(in the rows, 128 means zero)
Which row each row swaps with, under one turn or mirror:
The rows were stretched afterwards, more along some directions than others.
k371: [123 158  92 133 114 130 125 135 126 140 105 114 158 155 135 136 148 132
 147 129 172 117 142]
k485: [146 154 100  94 109 140 102 143 150 143  94 110 193 168 148 133 109 111
 131 152 166 123 122]
k621: [126 172 107 105 103 137 120 132 126 123  79 133 162 143 131 142 123 111
 149 143 185 134 128]
k364: [134 164  97 112 146 145 111 120 139 126  88 144 165 149 121 146 106 121
 166 142 159 123 119]
k912: [130 158 121 134 152 162 133 158 134 128 102 132 192 156 128 149 127 102
 134 130 160 130 134]
k242: [124 128 101 133 132 149 121 156 153 153 106 111 189 158 156 149 134 125
 115 126 140 116 125]
k31: [131 136  85 131 130 136 150 130 123 140  93 126 178 155 138 157 140 114
 151 129 158 114 136]
k996: [139 138  98 133 136 142 133 150 140 141  97 125 189 148 153 166 127 128
 152 125 172 115 124]
k283: [125 152  56 116 116 121 106 117 127 126  93 123 162 154 140 126 117 118
 156 155 177 132 111]
k768: [137 148  92 120 163 140 118 131 118 142 100 113 176 155 141 138 128 111
 164 123 157 131 127]
k582: [133 145 102 112 105 155 104 139 145 143  93 104 173 171 131 120 133 116
 123 158 152 139 123]
k165: [125 169 136 115 131 163 114 141 143 129  88 129 177 144 127 156 114 115
 146 144 162 150 111]
k876: [132 146  84 121 149 153 130 117 142 140  75 122 195 163 137 157 129 124
 163 128 156 128 133]
k129: [ 98 134 113 126 101 142 124 135 160 139  99 109 197 164 149 153 134 129
 137 140 146 144 108]
k312: [120 161  94 110 124 166 100 119 141 141  88 140 174 143 149 132 121 135
 149 147 166 155 108]
k9: [131 145  93  99 115 147 108 121 130 137  94 105 156 174 130 135 132 114
 144 157 166 149 126]
k698: [130 136  86 132 124 134 129 123 158 147  98 121 165 172 127 156 137 136
 160 163 155 126 127]
k429: [131 129  93 123 131 151 111 129 149 158 110 123 158 176 139 132 140 110
 101 134 140 113 122]
k556: [132 145 116 147 173 169 130 140 141 147  83 133 165 160 136 146 138 115
 141 117 146 114 157]
k973: [113 149  97 136 136 138 118 119 134 155  88 103 162 158 149 147 142 132
 150 128 154 117 125]
k346: [145 138  91 103 141 130 102 146 131 137  97 129 188 165 149 153 103 108
 160 148 170 124 128]
k394: [134 152  87 108  95 143 109 127 122 146 104 107 152 150 142 128 135 127
 115 143 177 134 113]
k497: [119 153 106 136 131 156 119 114 142 141  96 109 149 161 126 132 132 124
 133 150 160 146 134]
k657: [130 148 122 131 140 150 121 138 162 126 105 138 194 137 137 153 118 130
 184 140 156 160 121]
k822: [130 162  94 124 115 135 123 130 131 121 107 124 174 134 140 154 112 135
 162 139 187 146 111]
k358: [101 147  89 110 101 119 101 138 148 137  99  97 200 152 154 136 131 113
 136 160 158 160 114]
k980: [138 162 115 118  98 138 110 144 143 134 116 103 196 151 140 124 127 131
 123 142 164 136 117]
k305: [123 165 106 119 160 151 113 140 146 120  92 127 207 152 137 143 136 113
 152 141 149 157 124]
k213: [146 142  95 108 102 136 103 128 135 154 105 116 162 155 144 129 121 131
 147 145 176 134 102]
k278: [141 144 113 111  92 137 113 149 152 139 113 105 200 132 150 140 139 108
 124 144 163 145 112]
k625: [134 156  89 131 123 140 115 135 140 119 102 134 195 144 138 140 134 133
 130 117 165 139 116]
k591: [135 140  76 106  92 106 105 133 131 127  99 115 160 145 148 159 114 130
 177 154 190 136 136]
k47: [116 150  81 133 123 150 133 132 139 137  94 121 182 145 145 149 143 123
 110 118 164 136 114]
k857: [129 160 124 109 157 162 112 131 146 148 104 108 178 147 139 139 128 114
 152 151 142 156 115]
k156: [117 146 103 139 109 147 117 130 175 152 106 122 181 170 138 146 117 139
 131 170 166 141 122]
k466: [114 145  89 114 114 138 112 136 149 142 100 101 220 164 165 159 129 132
 141 138 169 146 103]
k131: [124 149  91 107 126 135  98 157 145 117 103 118 199 141 141 146 132 117
 139 155 148 163 112]
k412: [130 152 108 105 134 160 119 116 126 105  85 134 154 142 122 140 126 122
 156 144 156 163 136]
k295: [132 144 101 125 116 124 107 153 144 132 116 116 190 159 149 138  97 120
 115 166 171 129 112]
k588: [148 149  90  88 126 134 103 144 107 128  89 124 139 154 127 129 132  99
 147 138 167 131 134]
k321: [ 96 155  76 128 117 131 125 114 154 147 101  99 179 150 155 166 126 139
 146 145 163 138  99]
k311: [119 156  96 148 147 139 120 123 157 158 105 114 185 170 157 144 126 131
 143 125 163 108 112]
k719: [126 146 109 123 113 118 127 129 138 155 111 104 166 160 144 140 131 115
 144 138 167 125 139]
k163: [123 160  88 141 130 146 131 110 156 129  92 131 157 166 123 153 136 141
 159 156 170 136 134]
k154: [142 164 109 128 139 149 119 116 165 133 106 131 183 173 121 141 132 139
 150 156 153 126 120]
k146: [118 145 106 141 154 149 128 131 160 110 104 113 191 148 129 160 144 118
 149 138 132 151 136]
k701: [151 154 122 115 153 171 127 132 126 145  94 125 163 149 124 117 150 103
 124 130 149 144 133]
k744: [122 135 114 116 143 156 127 144 136 154  99 105 200 152 149 155 139 102
 131 118 144 140 116]
k199: [103 147  82 103 122 148 122 109 133 139  68 121 168 149 136 154 131 100
 176 142 158 155 120]
k926: [138 142 110  97  97 137 120 141 134 140  97 109 153 153 129 133 131 103
 135 155 158 130 125]
k303: [118 122 112 127 121 140 132 124 155 136 101 108 159 163 149 153 126 121
 146 141 146 126 143]
k203: [117 129 119 151 142 152 144 130 151 139 109 106 177 172 131 151 133 115
 128 129 135 123 138]
k23: [123 131  88 110 118 132 106 145 128 134 101 105 192 140 159 145 121 105
 138 130 162 150  97]
k27: [104 164 115 126 122 141 117 131 155 141 100 109 221 149 155 151 123 131
 138 135 166 152 100]
k135: [150 155  95 108 131 157 110 155 119 122 100 136 161 140 121 131 136 111
 129 133 153 146 147]
k331: [129 137  88 118 154 150 124 137 144 150 106 123 185 173 137 154 150 113
 155 144 145 122 127]
k45: [134 154  99 137 123 140 114 157 143 140 118 113 196 147 155 139 110 118
 102 141 176 129 126]
k998: [157 143 116 135 154 162 134 124 129 123  94 135 162 155 113 127 139 104
 147 132 152 136 143]
k969: [123 154  74 102 103 136 109 144 139 120 108 119 175 143 132 154 142 120
 149 156 169 151 118]
k315: [127 136 102 132 104 109 116 144 156 150 112  94 178 154 145 153 128 134
 160 147 162 133 140]
k77: [128 142 120 146 158 150 133 125 148 120  96 128 167 123 131 162 127 130
 189 131 144 139 145]
k684: [130 171 129 119 123 145 112 134 144 121 106 118 169 138 136 134 120 110
 153 147 172 155 115]

k131 pairs with k698
k591 pairs with k346
k857 pairs with k321
k412 pairs with k876
k625 pairs with k998
k303 pairs with k485
k23 pairs with k213

Which row each row swaps with, under one turn or mirror:
The rows were stretched afterwards, more along some directions than others.
k781: [132 110 113 143 125 125  88 141 151 107  97 118 125 135 139 119 131 153
 135 117 125]
k671: [131 135 136 151 138 133 118 133 148 126 120 108 104 144 127 140 123 134
 118 140 123]
k726: [134  98 105 148 128 140  88 152 152 101  93 104 137 123 146 124 118 149
 144 132 125]
k6: [126 100 137 127 124 146  99 152 171  96  97 124 127 125 149 110 131 169
 121 127 131]
k208: [126 113 115 129 136 128 101 150 131 106 112 115 130 100 147 134 110 141
 140 124 113]
k263: [142 122 140 143 135 146 115 135 144 124 123 105 103 126 125 138 116 139
 112 135 133]
k859: [152 106 132 137 137 146 119 136 143 110  98 121 124 129 134 113 143 144
 133 129 126]
k599: [131 134 140 133 134 142 146  96 124 126 116 129 104 130 147 106 130 145
 126 130 135]
k559: [141 127 114 162 134 129  94 138 125 132 143 124 127 139 133 130 114 132
 121 113 154]
k634: [139 111 116 149 135 112  93 131 133 127 120 137 122 125 154 131 141 125
 123 118 139]
k101: [128 103 121 150 134 112 129 118 132 126 111 130 107 138 123 119 127 132
 132 129 134]
k631: [120 112 140 116 132 117 116 143 131 115 132 113 111 114 140 133 135 149
 109 115 132]
k606: [138 134 113 140 126 150 102 126 124 125 135 129 117 143 126 121 136 152
 117 125 145]
k236: [144 115 141 144 138 144 124 131 152 120 112 111 110 131 163 126 141 145
 103 140 149]
k302: [143  97 102 166 148 141  95 139 136 112 103 118 145 124 152 151 131 139
 131 135 130]
k37: [136 126 131 152 148 138 122 114 140 127 135 129 107 130 154 126 136 144
 114 135 155]
k869: [139  97 121 159 111 142  92 128 152 120 128 128 105 128 150 139 133 165
 123 114 154]
k46: [143 107 117 153 147 127 121 126 137 112  92 104 122 119 134 123 117 123
 148 122 100]
k251: [121  99 120 132 112 127 104 134 142 121 113 159 128 130 144 131 131 152
 122 124 142]
k133: [141 103 137 136 116 150 110 140 168 108  94 122 128 145 145 105 136 154
 109 124 151]
k20: [134  92 136 150 121 138 113 142 163  94 109 117 123 143 164 133 141 164
 114 150 141]
k566: [126  93 130 138 111 142 103 131 137 130 129 106 100 133 131 136 132 153
 128 136 134]
k178: [131 129  98 170 137 128  87 137 124 130 129 123 127 144 140 137 120 140
 128 112 146]
k145: [108 133 119 123 139 129 102 140 127 121 126 128 124 113 144 131 118 142
 129 118 120]
k654: [132 108 102 157 121 147  74 153 142 122 122  98 135 128 151 138 117 149
 116 136 155]
k75: [128 110 111 155 135 133  83 121 123 130 137 158 124 135 148 132 141 147
 116 130 162]
k275: [122 118 138 123 127 124 112 121 132 119 118 140  99 134 154 108 145 156
 133 130 143]
k223: [136 133 119 148 142 124  79 148 130 118 115 113 134 119 131 136 131 114
  99 126 137]
k445: [116 111 117 124 122 129 125 132 127 114 127 136 122 120 144 108 122 155
 117 115 152]
k264: [123 116 102 152 130 136  90 139 123 123 125 114 129 118 153 151 126 143
 113 137 145]
k833: [157 117  98 164 117 151  81 130 127 125 131 129 135 140 132 124 137 137
 110 121 160]
k979: [125 100 138 146 113 135 109 131 152 125 118 104  92 132 141 148 133 156
 106 134 143]
k55: [133  84 113 152 127 132  83 133 146 106 106 132 124 108 163 123 133 164
 143 133 126]
k3: [143 134 124 145 137 131 100 143 134 117 124 128 136 160 135 125 142 127
  98 136 156]
k640: [122 105 130 147 136 126 118 120 130 131 117 120  98 141 133 131 132 151
 143 116 121]
k82: [151 114 121 150 136 146  97 150 137 118 132 115 128 132 138 136 116 136
 120 104 141]
k123: [139  84 127 137 114 144 101 132 156 104  93 112 118 121 154 112 138 164
 132 121 133]
k296: [139 100 143 131 114 133 123 137 152 114  97 134 105 140 150 106 138 161
 126 122 151]
k907: [139 115 111 150 141 123 113 137 120 115 117  98 123 110 133 143 132 127
 133 132 113]
k268: [138 102 121 152 126 113 103 147 155 102 122 132 122 147 144 134 145 152
 116 131 128]
k887: [136 114 126 145 113 152 128 137 150 111 114 132 128 141 153 134 128 160
 109 154 149]
k225: [148 120 105 145 129 129 109 142 112 121 120 151 142 144 135 121 139 127
 126 126 148]
k498: [133 127 122 140 125 115 105 120 132 124 117 142 132 140 128 116 129 121
 110  98 139]
k807: [126 124 154 119 125 143 125 126 134 113 122 107  89 108 145 120 138 152
 113 138 127]
k496: [140 119 104 140 116 137 105 122 116 122 129 156 132 136 138 109 140 137
 139 124 139]
k610: [110 102 125 122 116 133  95 134 141 117 118 158 122 127 151 119 144 167
 111 126 154]
k472: [127 118 116 152 155 133  96 124 136 125 119 143 116 125 163 122 138 164
 122 137 150]
k13: [151 119 104 148 122 134  81 146 135 113 117 139 138 124 139 111 134 141
 129 105 148]
k590: [141 127 103 152 129 142  95 134 124 117 135 147 134 137 127 123 136 138
 132 138 130]
k253: [138 117 120 157 114 140 114 139 148 107 119 131 128 154 144 134 142 152
 107 160 149]
k374: [127 102 120 144 150 107 104 134 145 111 111 132 133 124 151 131 136 127
 130 119 126]
k93: [129 117 128 142 135 134  91 133 141 132 119 105 104 107 136 130 128 149
 105 108 154]
k514: [126  98 139 138 151 123 128 123 128 124 108 114 110 123 142 125 121 141
 154 129 112]
k89: [136 114 118 136 110 155  98 132 132 125 141 125 111 137 118 123 130 153
 119 121 147]
k51: [137 124 119 138 125 143 105 124 132 126 131 125 110 116 132 111 117 143
 119  94 142]
k271: [151 102 122 159 124 156  91 144 152 110 128 121 134 136 140 132 138 155
  95 139 151]
k272: [137 132 119 167 163 114 103 122 124 137 118 108 107 123 142 140 126 128
 124 142 141]
k226: [148 100 119 166 153 128 107 126 134 123 100 112 108 121 151 134 115 133
 170 124 110]

k272 pairs with k631
k979 pairs with k264
k807 pairs with k223
k123 pairs with k833
k46 pairs with k51
k6 pairs with k590

Which row each row swaps with, under one turn or mirror:
The rows were stretched afterwards, more along some directions than others.
k508: [141 120 113  92  47 121 112 173 151 159 120  95 143 116 116 141 125 101
 168]
k974: [154  96 143  98 108 118  98 133 144 132 106  73 147 134 129 124 123 138
 154]
k57: [138 132 122  76  97 108 148 143 129 155 128  99 140 104 139 135 152 119
 120]
k230: [149 108 118 113  81 124 125 149 169 147  97 110 127 112 127 126 128 135
 140]
k499: [132 131 138  76 101 113 128  77 115 151 107  65 137 146 130 118 113 105
 165]
k25: [129 120 130 105  78 108 113 117 130 148 113 120 149 140 107 114 110 104
 162]
k715: [144 107 145  93 106 116 116 110 122 127 123  91 163 146 123 113 121 118
 151]
k752: [135 126 128  92  93 125 110 123 126 137 125  77 163 124 147 131 122 133
 150]
k147: [159 104 111  89  94 114 126 157 149 143 114  86 146 127 122 120 139 137
 133]
k953: [135 123 137  95  85 112 126 109 129 152  92  80 109 116 140 118 123 117
 136]
k786: [137 117 129 105 104 130 123  97 122 134 102  87 128 137 131 134 126 133
 170]
k614: [144 120 118 116  95 104 122 104 117 146 105 102 120 121 126 115 109 130
 136]
k490: [125 131 116 111  99 110 140  91 123 147 116 114 124 147 129 108 105 120
 158]
k897: [116 136 137  91 105 116 127 101 128 143 112  82 143 121 149  98 121 109
 130]
k788: [139 116 109  97 106 110 117 105 130 143 110 105 145 156 112 112 122 126
 174]
k708: [136 134 118 100  71 109 126 102 103 153 122 112 138 135 129 125 113 117
 142]
k771: [151 122 108 100  75 108 122 116 117 137 119 110 135 130 106 124 109 112
 153]
k865: [148 133 118  79  74  94 128 137 130 147 127  85 141 123 142 140 133 131
 131]
k892: [149 110 148  84  85 127  97 114 136 143  98  52 140 137 131 132 123 125
 173]
k932: [158 127 135  87  89 117 107 122 117 130 112  92 146 121 134 126 115 114
 141]
k410: [127 150 122  91  93  96 147 103 107 149 135 103 132 134 142 127 116 129
 144]
k538: [158 121 119  65  87 106 142 145 143 159 109  74 129 131 127 131 142 118
 149]
k185: [153 123 100  93  79 112 118 137 148 144  98 109 129 145 111 121 128 122
 178]
k329: [133 120 124  92  84 128 113 140 134 143 125 115 153 125 109 130 126  97
 156]
k280: [130 128 128  67  61 115 104 112 132 151 110  50 147 143 138 116 114 115
 173]
k746: [148 117 137  92 129 109 109 102 117 131 115  75 140 136 152  99 126 143
 133]
k651: [135 123 145  70  65 115 106 116 123 144 108  44 152 122 168 113 117 123
 154]
k470: [127 106 138 117  97 121 114 130 153 139 121 105 160 140 134 116 111 129
 135]
k269: [133 132 133  81  92 107 145 143 140 138 133  66 157 106 165 125 130 129
 119]
k328: [140 138 121  89  89 108 158 122 135 153 109  93 117 131 143 128 118 122
 115]
k730: [128 128 151  82  94 118 120 124 137 136 126  70 157 113 152 125 131 124
 151]
k985: [139 142  96  92  83  90 163 127 128 159 121 114 119 149 138 125 107 128
 162]
k917: [128 111 113 112  67 124  97 126 140 146 105 116 150 148  92 125 112 110
 194]
k428: [144  96 133 125 107 122  91  88 131 125 110  88 152 133 112  85 109 124
 153]
k712: [131 112 127 104  96 120 119  97 124 145  87  92 122 142 131 116 111 112
 163]
k801: [150 123 129  83  66 116 113 143 135 149 115 102 149 135 107 123 130  96
 146]
k365: [115 124 132  87  91 100 126 103 124 142 129  81 158 135 160 108 118 137
 128]
k583: [137 126 139  90  86 103  93  99 123 148 106  62 140 136 141  98 103 114
 158]
k870: [158 104 146  88  77 125  92 117 128 130 101  57 140 116 125 131 127 108
 180]
k999: [151 127 117  79  93  94 160 141 141 162 118 101 131 136 141 142 126 142
 138]
k136: [148 110 119 115  98 111 129 129 156 139 105  97 128 127 131 109 116 132
 127]
k467: [128 132 102 120 114  98 131  88 105 154 112 128 126 162 120 101  99 136
 147]

k25 pairs with k730
k499 pairs with k428
k870 pairs with k583
k917 pairs with k410

